In the rows, 128 means zero.
A single turn carries every row of the set below to another of its rows. Some are shown first; where does it send the rows asked next?
G: [126 143 119 139 137 128 115  93 135 111 146 141 121 115 131 129 110 112
 127 151 144 124 168  87 131 113 145 168 119]
Z: [107 106 138 140 133 124 104 138 118 121 101 128 119 130 130 131  93 106
 116 138 115 147 113 153 131  93 132  96 126]
U: [121 136 118 133 133 130 143 123 138  82 113 145 124 171 122 133 124 103
 106 154 142 121 127 179 134 133 137 120  97]
X: [100 106 125 141 131 117 114  92 128  95 143 148 119 128 122  91 125 109
 114 157  82 124 145 135 122 117 142 114 135]
Y: [107 136 109 153 154 113 112 100 128 130 157 141 129 131 132  91 145 116
 105 172 119 101 131 111 118 119 142 130  96]
A: [132 111 127 104 157 147 141 139 139 104 127 153 140  95 111 107 106  87
 132 153 123 116 133 124 149 130 133 100 138]
E: [118 147 119 103 159 133 123 134 127 143 129 134 130  84 129 118 101  99
 133 161 154 118 113 112 142 130 148 118 119]
M: [131 114 122 130 122 139 126  94 149  85 140 153 126 130 120 122 111 101
 127 149 127 125 164  90 140 116 138 160 126]
P: [113 163 119 141 145 118 128 119 118 102 117 132 115 151 131 140 116 115
 109 151 150 126 139 185 125 128 146 123 101]
D: [125 159 115 140 118 114 119 134 126 142 146 135 123 153 122 121 148 122
 136 154 137 122 118  94 137 103 135 134 111]
H: [129 155 119 144 145 125 142 133 125  91 118 141 124 163 121 139 127 111
 112 147 145 121 146 182 132 125 134 118 104]
V: [120 117 127 138 128 128 112 155 130 137 104 128 129 152 129 135 112 105
 117 147 141 134  89 126 140  92 127 107 100]
L: [115 113 117  99 161 142 131 121 142 120 129 146 137  90 125 100 102  88
 119 169 137 108 110 116 141 141 145 112 114]
J: [135 144 128 107 155 136 134 152 124 127 127 141 132  89 115 124 104  98
 146 145 139 125 137 119 150 120 135 106 143]
F: [125 113 118 160 167 129 115 148 129 136 120 136 143 141 132 116 125 105
  96 158 138 110 108 131 130  98 121 105  84]
Q: [105 145 118 129 133 124 130 109 130  94 112 135 115 159 132 134 113 108
 103 157 147 126 121 181 126 136 149 126  95]
C: [139 136 122 139 129 134 125 107 139  99 143 149 126 126 121 132 116 109
 135 144 136 126 175  86 140 108 135 161 129]
N: [117 121 118 130 130 133 116  80 144  98 141 147 121 118 132 119 105 104
 119 157 134 123 158  90 131 121 148 167 116]
W: [117 128 132 128  96 117 121 127 126 106 132 141 113 150 111 121 128 115
 145 139 100 144 133 118 140 100 135 117 149]
R: [112 103 129 162 170 125 107 131 118 119 116 136 133 119 132 111 107 105
  96 149 111 121 132 158 121  99 127  93 110]

X -> Y
J -> A
Now find these:
V -> Z
M -> N
H -> U

A single turn carries every row of the set below to another of its rows. Some are shown first; where does it send the rows asked next?
dakos: [120 127 122 148 147 130 122 125 124 139 116 107 169 124]
nadat: [121 129 136 118 123 159 114 144 139 102 149 147 120 123]
nameg: [136 140  98 129 123 136 116 135 155 148 133 149 134  94]
gupur: [111 150 119 127 146 141 120 157 108 128 112 102 138 112]
fev: [157 110 139 134 106 119 148 151 148 126 148 115 115 139]
bag: [144 160 113 147 117 112 113 140 109 140 123 139 147 123]
gemaz: [145 152 104 151 128 112 116 140 106 138 120 145 143 121]
Zifez: [140  97 127 112 125 131 145 165 145 148 145 108 119 106]
subom: [158 117 135 101 144 136 144 139 112 121 155 133 111 135]
dofiv: [104 137 130 121 130 135 114 158 110 119 116 100 134 107]
kinu: [140 116 123 106 118 123 146 163 141 147 136 105 118  89]
rirof: [127 131 108 140 145 127 120 122 127 136 109 100 161 130]
mup: [131 135 143 119 117 151 135 141 134  96 154 144 114 119]
Funoz: [127 132  98 143 117 123 111 128 145 143 128 147 143  96]
sim: [143 111 133 140 113 112 154 146 146 122 157 110 109 132]
keven: [151 109 138 129 110 112 139 141 153 123 151 111 112 140]
zegot: [157 111 137 104 144 139 150 138 116 113 156 134 124 134]
Pak: [131 129 117 131 148 128 114 121 126 145 111 105 165 127]
vobat: [141 158 109 156 123 122 128 142 107 148 128 141 151 116]
bomi: [148 110 131 117 150 144 151 137 116 120 159 138 110 133]

gupur -> Zifez
kinu -> nameg
keven -> bag
Now find these:
bomi -> dakos
fev -> gemaz

A single turn carries every row of the set below to another of its rows. Some are shown first; where does it send the rows asked next?
dud: [136 105 102 144 151 111 107  94 169 163 135 132 105 149 106 138 171 129
 101 110 119  80 132 109 153 146  85 134 104 157 112]
Nurob: [125 170 109 170 145 123 123  87 150 169 103 130 126 120  97 111 143 121
  96 108 100  80 146 114 127 123 143 173 134 151 100]
dop: [151 125 116 170 105 140 105  91 127 156 107  95 120 126  88 124 190 152
 119 166 121  96 130 124 164 146 129 165 121 138 103]
fefu: [130 128 110 154 139 145 112 111 160 144  85 114 104  96  98 106 191 136
  85 131  88 125 164 146 115 165 112 140 121 191 113]
Vakas: [145 122 117 167 107 134 108  93 124 159 110  97 128 130  83 118 195 156
 119 157 125  94 133 122 159 149 121 169 125 134 110]
siga: [125 124 108 155 138 141 124 112 163 145  80 112 105  94 101 109 190 137
  79 123  80 120 154 147 117 161 112 146 117 187 124]
Soke: [165 122 130 170 120 145 135  80 147 158  97 141 139  99 140 129 163 135
  87 127 103 109 153 108 165 133 140 100 104 168 102]
Ded: [139 104 104 148 152 111 112  87 171 157 126 138  93 139 126 141 176 130
 102 118 117  78 124 120 155 146  92 132 101 147 124]
Doz: [133 118 104 147 142 141 118 113 158 149  91 113 115 104  93 109 193 139
  83 119  94 128 163 141 113 170 108 136 116 194 115]
kubi: [129 165 104 167 143 121 132  82 144 164 100 127 126 116  99 110 147 126
  97 102 100  79 142 120 125 130 150 177 133 144 112]
Zopo: [126 123 113 153 140 141 119 112 158 148  88 119 116  96  97 100 190 140
  80 119  86 124 167 141 113 162 105 137 122 190 119]
fibo: [128 160 111 169 150 125 131  94 148 168 100 125 138 124  96 109 138 126
  91  97  97  89 145 107 130 122 141 173 128 155 100]
Nik: [145 120 110 169 104 138 112 100 121 160 110  99 129 127  91 130 191 156
 119 164 126  95 131 126 172 143 119 164 120 142 106]
funo: [145 119 110 168  97 137 115  91 129 157 105  92 121 125  86 129 193 151
 112 157 116  87 126 124 166 149 124 169 120 137 114]
lusu: [122 127 105 154 140 140 118 121 153 150  88 114 112  95  96 105 188 143
  86 129  90 127 160 152 118 156 110 147 121 193 116]
kepi: [124 165 115 172 147 124 128  91 143 166  98 128 135 119  96 101 146 131
  95 104  99  86 148 114 126 123 139 177 137 146 106]
guz: [153 122 112 165 113 140 112  97 122 157 103  90 132 132  84 121 194 156
 118 155 127 105 130 123 156 155 130 169 119 141 105]
Sebap: [136 102 112 149 150 112 106  90 166 160 133 139 104 145 117 135 175 133
 103 118 120  78 134 110 159 141  80 130 106 148 117]
voluk: [136 102 102 144 155 111 107  97 165 158 134 143  98 136 123 138 170 134
 104 119 120  85 135 123 157 140  84 126 103 159 116]
fisov: [126 125 111 151 143 142 120 117 152 144  92 104 103 102 105 106 186 137
  87 119  86 123 160 154 114 161  99 139 125 185 116]
lela: [163 121 132 169 113 144 146  86 134 162 103 127 145  99 141 127 164 139
  89 122 103 111 152 118 163 133 134  97 109 166 104]
nug: [126 170 112 169 142 122 137  89 137 173 108 122 135 122 107 112 142 124
  98 100 103  81 145 122 128 122 139 165 138 146 102]
mazeg: [134 113 107 146 156 114 114  92 161 160 133 133  98 145 128 140 170 126
 105 110 120  77 134 125 151 144  80 126 112 150 114]
bes: [125 164 102 166 148 120 126  92 137 164 109 131 130 120  97 110 139 129
 102 106 105  80 148 119 133 120 139 178 135 148 103]
ved: [165 116 121 166 113 143 144  77 143 154  96 139 140  95 138 132 169 136
  84 119 101 103 153 112 162 143 139 101 104 167 113]
Monip: [165 113 133 167 124 143 137  83 142 155  97 143 146 101 141 124 171 142
  88 122 108 112 156 108 163 139 130  98 105 165 110]
Silev: [137 110 105 147 151 115 101  89 173 159 130 140  94 142 118 141 176 126
 104 123 120  78 135 117 154 147  85 128 106 155 112]
foti: [161 122 121 168 122 146 142  89 136 155  96 145 147  95 140 130 161 138
  87 121 105 109 161 113 166 133 133 104 108 174 105]
nodu: [147 119 118 166 103 139 114  99 119 156 113  82 120 127  92 122 189 155
 118 158 117 100 130 134 163 145 117 159 124 139 107]
gotu: [171 114 129 168 128 146 139  87 140 157  94 134 149 110 138 129 164 141
  89 121 109 115 147 102 168 137 137 107  99 165 102]

dud -> fibo
nodu -> fisov
Now find these:
funo -> siga
Zopo -> Sebap
voluk -> bes
Nurob -> Soke

